In the rows, 128 means zero.
Each path below is one point turned by a fixed rotation once a step. After each direction that follows a path, write how fast that rotation turns it, in degrees per step (0 if it stays still).
Each turn is a multiple of 5 degrees from 10 to 175, or 0.
Each row of a path follows its step; steps can be skipped.
Rotation 1:
step 0: [131 127 129 126 123 117 139 124 126 128 124 116 135 122 134 138 131 116
 123 117 122 128 127 122 139 112 122]
step 1: [126 128 129 140 127 136 133 127 118 135 122 132 116 119 123 123 124 124
 116 131 127 124 126 137 129 150 131]
step 2: [135 130 133 129 126 120 122 133 122 131 136 127 116 141 133 141 137 135
 134 124 127 114 125 130 123 117 116]
step 3: [136 125 124 122 130 131 136 130 127 130 128 132 145 121 124 135 121 130
 136 132 128 141 129 133 119 147 117]
step 4: [117 140 120 134 130 115 127 120 122 124 132 133 127 136 116 125 123 132
 130 126 116 124 137 116 139 120 125]
step 5: [133 117 116 124 124 119 130 138 135 137 119 119 124 119 133 138 122 119
 133 134 134 125 128 131 138 135 138]
step 6: [123 123 133 140 118 129 117 118 117 131 141 134 125 123 137 126 133 127
 120 121 122 136 128 135 136 127 117]
step 7: [129 130 132 137 137 138 139 123 130 131 124 129 121 128 134 147 126 137
 137 137 139 119 121 120 125 133 127]
step 8: [136 136 122 128 121 121 118 129 117 126 125 131 142 118 120 129 127 139
 132 110 127 126 128 136 121 122 127]
step 9: [110 122 119 131 133 126 148 134 132 133 133 120 120 121 122 125 127 126
 137 130 119 131 127 123 123 130 122]
step 10: [140 131 135 128 126 116 133 129 123 119 125 139 125 122 138 127 123 119
 128 126 125 117 140 139 144 125 130]
step 11: [131 118 119 121 121 137 128 123 122 135 126 130 113 127 119 138 130 125
 117 127 129 133 114 123 130 134 115]
Directions:
[125 126 132 129 130 129 127 132 130 133 124 125 129 126 125 126 125 126
 128 127 124 127 130 129 132 125 128] -> 80
[131 131 132 131 131 129 126 127 131 130 129 125 127 128 124 131 129 132
 129 126 130 129 130 131 123 129 126] -> 70
[128 133 124 126 127 131 126 130 128 127 124 130 124 130 124 129 127 131
 126 125 130 124 127 128 132 130 131] -> 115
[130 129 132 125 122 126 130 126 129 131 126 132 129 127 127 128 128 129
 129 125 126 133 125 130 128 131 132] -> 145
Rotation 2:
step 0: [125 127 128 122 124 126 124 128 124 133 124 115 128 115 119 131 120 115
 129 126 129 134 131 123 136 131 123]
step 1: [129 124 140 131 133 117 126 132 132 131 122 112 129 121 119 130 129 121
 136 127 130 125 123 128 129 122 128]
step 2: [129 135 127 118 138 119 125 125 130 130 115 117 123 125 131 131 126 120
 133 137 130 132 120 131 131 127 128]
step 3: [129 125 131 119 128 128 129 122 126 140 126 117 130 124 131 130 125 122
 142 129 123 129 120 131 119 131 137]
step 4: [137 127 129 131 139 130 122 123 127 125 131 116 119 121 135 125 130 130
 137 129 125 134 121 128 129 131 138]
step 5: [127 129 122 130 134 125 121 112 125 134 130 117 133 123 128 126 126 125
 124 130 121 134 129 121 128 135 139]
step 6: [134 123 131 136 136 119 127 131 120 144 132 124 129 121 126 123 130 127
 129 127 122 131 129 123 136 133 137]
step 7: [136 139 131 131 136 115 120 123 122 132 130 127 126 114 129 130 127 124
 128 127 125 128 131 121 130 132 121]
step 8: [131 125 136 130 119 118 118 125 123 139 127 124 134 120 134 132 123 116
 129 129 131 127 124 126 135 130 126]
step 9: [134 127 129 129 126 124 131 131 125 127 130 116 120 117 123 133 123 116
 138 127 134 132 122 123 136 131 122]
step 10: [122 127 134 131 130 119 123 120 131 124 119 115 125 119 123 135 122 118
 132 132 133 126 128 129 125 126 133]
step 11: [125 123 129 117 131 120 130 132 129 135 118 113 122 122 131 127 126 124
 132 132 126 137 127 131 133 127 136]
Directions:
[132 128 132 129 126 128 131 126 129 127 130 131 131 124 126 130 128 127
 125 132 126 127 130 130 133 132 127] -> 40
[132 128 130 122 129 124 128 126 124 127 126 131 129 132 129 128 132 126
 128 124 128 125 126 129 128 129 127] -> 70
[127 127 130 128 123 125 128 132 129 127 126 126 124 127 126 129 125 123
 125 127 131 125 129 129 128 126 122] -> 40
Rotation 3:
step 0: [110 125 128 122 132 128 127 125 124 131 138 121 134 125 131 135 117 116
 128 122 123 129 127 139 136 128 123]
step 1: [118 130 131 122 130 136 127 112 122 129 137 133 135 128 136 126 132 122
 127 125 123 121 127 134 140 134 120]
step 2: [116 128 129 124 124 130 122 125 124 126 138 136 139 133 117 132 132 128
 127 130 123 121 135 132 136 145 126]
step 3: [122 124 123 124 135 136 126 127 123 126 137 136 137 135 117 132 138 115
 137 129 140 125 131 129 129 134 128]
step 4: [125 127 126 112 138 129 125 126 128 131 130 128 134 141 114 119 130 122
 132 135 133 130 122 130 139 130 133]
step 5: [128 128 128 116 139 136 128 123 128 129 121 131 136 134 118 122 116 119
 128 139 127 129 131 139 122 130 124]
step 6: [128 129 131 121 136 134 123 128 133 133 118 140 128 140 130 128 133 116
 121 141 121 127 126 132 127 131 118]
step 7: [121 123 125 118 137 121 132 140 133 123 125 135 124 136 122 133 130 122
 120 133 119 117 134 133 127 127 119]
step 8: [126 125 131 122 134 128 129 133 120 120 126 126 119 138 128 139 125 117
 130 129 131 118 124 134 135 119 114]
step 9: [116 128 135 123 137 125 120 122 130 122 119 122 125 132 121 131 124 127
 125 119 125 121 121 132 141 125 116]
step 10: [119 126 125 124 129 132 116 115 123 117 125 135 129 133 126 136 124 130
 131 118 119 127 134 137 130 123 118]
step 11: [111 122 128 124 126 133 119 124 128 129 133 129 127 138 127 141 136 121
 135 121 115 135 126 130 131 130 126]
Directions:
[134 128 127 124 128 126 129 129 130 129 126 129 127 131 127 129 125 125
 121 128 129 127 126 126 124 127 127] -> 35
Rotation 4:
step 0: [129 125 126 119 129 122 123 137 142 123 130 118 131 126 123 124 112 127
 122 126 123 122 127 117 131 132 125]
step 1: [133 127 127 125 133 130 114 130 128 119 124 114 136 121 125 126 135 139
 126 129 128 137 129 124 128 126 114]
step 2: [140 129 137 125 132 127 133 121 127 128 129 121 137 131 136 134 127 122
 137 126 123 141 121 135 134 125 117]
step 3: [132 122 119 124 137 122 134 122 140 126 130 136 136 125 142 120 120 124
 130 121 122 134 126 121 129 132 131]
step 4: [129 122 132 125 133 129 124 135 127 124 132 131 135 133 136 118 140 141
 128 118 129 129 124 117 114 127 130]
step 5: [142 128 139 125 128 132 137 133 129 114 130 128 126 133 127 128 144 118
 132 132 125 126 124 130 120 125 129]
step 6: [128 131 127 130 125 124 136 115 132 119 129 136 133 119 124 124 129 119
 137 137 135 137 129 124 122 131 141]
step 7: [123 131 132 137 119 131 128 130 122 125 139 132 134 136 124 124 117 136
 133 127 128 131 120 117 122 127 141]
step 8: [134 138 126 140 126 143 131 135 130 118 134 130 123 130 121 123 124 124
 119 129 124 123 127 124 122 127 119]
step 9: [126 135 128 136 127 144 130 125 128 133 124 124 128 119 126 123 130 120
 134 131 141 136 138 131 121 133 122]
step 10: [122 127 124 140 132 134 130 131 124 134 125 119 125 141 135 133 117 122
 140 127 131 135 129 131 130 130 138]
step 11: [121 131 118 137 139 123 127 129 135 128 126 128 116 137 124 134 123 124
 122 117 125 124 128 119 119 129 124]
Directions:
[129 125 126 128 133 132 130 128 128 132 125 129 127 131 135 126 130 127
 128 124 131 126 129 130 126 128 129] -> 55
[125 132 128 129 130 123 126 124 125 130 128 129 133 128 126 127 131 130
 127 127 134 129 129 128 124 129 124] -> 140
[126 127 128 127 132 127 127 125 129 129 133 134 126 132 127 128 122 130
 130 125 127 128 129 125 129 129 129] -> 95
[129 125 133 129 128 128 133 126 129 128 130 129 128 125 126 132 128 125
 122 125 128 130 131 130 127 131 126] -> 115
